In the rows, zero is written as 128.
Each path below is one point turned by a fixed rotation once a step. After each direction that follows a path, write how fast that rotation turns it, in deg/step (0 if it stays still).
Each turn is a multiple of 5 degrees from 10 to 175, or 0.
Each row of a path follows its step; steps can be skipped.

step 1: [140 133 125 127 127 119 125 130 128 126 119 113 141 132 135 135 134 124
 124 138 122 118 123 123 139 129 131 128 136 128 129 139 123 130 128 126
 124 129 132 131 123 132 129 135 124 122 115 129 127 125 143 134 128 112
 131 129]
step 2: [129 131 134 119 118 124 124 135 137 122 133 127 146 123 130 131 133 119
 120 127 126 131 129 133 121 122 139 134 136 119 131 146 131 144 127 124
 128 126 136 126 134 128 130 135 131 123 136 124 134 121 121 133 126 129
 134 133]
step 4: [131 132 135 134 126 128 135 135 120 128 127 140 126 126 128 119 147 120
 144 136 121 122 129 135 136 125 131 129 123 124 137 126 134 131 126 133
 132 119 121 120 120 138 119 138 125 124 129 136 128 127 132 122 133 127
 130 138]
step 5: [130 134 136 124 135 138 128 134 119 116 123 128 135 129 137 123 139 137
 135 131 128 125 121 126 133 130 132 135 135 137 126 134 129 130 122 129
 131 114 125 120 142 119 127 134 131 139 116 131 126 134 129 138 125 124
 129 138]
step 6: [136 126 136 133 131 132 113 127 124 120 129 125 138 128 135 119 118 125
 130 136 128 135 122 143 121 131 133 131 133 120 121 126 129 129 131 126
 132 115 137 117 137 126 134 125 135 121 124 131 134 123 143 125 134 123
 127 124]
step 7: [128 129 132 127 126 122 121 136 127 128 135 127 141 123 131 131 124 121
 124 138 126 136 131 114 128 113 131 136 120 127 136 129 128 112 128 132
 127 115 124 135 133 130 135 128 131 114 126 127 126 129 141 116 125 129
 126 134]
step 8: [126 124 127 118 122 131 122 130 125 126 125 124 133 116 131 125 142 123
 126 137 120 130 128 133 133 125 137 136 126 121 138 120 131 119 129 133
 123 124 126 130 111 131 143 119 134 132 128 124 140 129 122 135 124 122
 132 140]
step 9: [128 125 127 125 133 119 125 134 131 120 116 112 137 135 134 126 138 136
 129 139 133 128 124 136 132 121 130 127 131 136 136 134 127 134 123 130
 116 135 134 128 119 137 125 134 137 133 118 127 134 131 135 124 138 124
 129 135]
step 10: [134 125 132 119 126 128 122 136 135 134 121 130 141 136 122 135 129 119
 133 124 122 126 111 130 122 123 137 124 123 124 128 138 130 141 123 129
 131 121 134 127 131 136 128 147 136 121 123 133 135 125 126 132 125 123
 128 130]
step 11: [133 136 134 127 122 121 142 125 133 125 134 133 136 129 131 122 123 110
 127 125 119 123 126 125 130 126 136 137 126 127 119 136 134 129 121 134
 123 120 136 132 132 121 125 122 142 126 117 123 132 124 130 131 136 133
 130 141]
[132 130 127 126 128 129 128 126 130 127 127 129 128 130 127 126 127 126
 127 127 127 128 126 128 130 131 129 128 128 128 127 124 130 125 131 128
 127 131 128 127 126 123 129 128 128 128 127 130 131 128 127 128 129 123
 125 128] -> 145
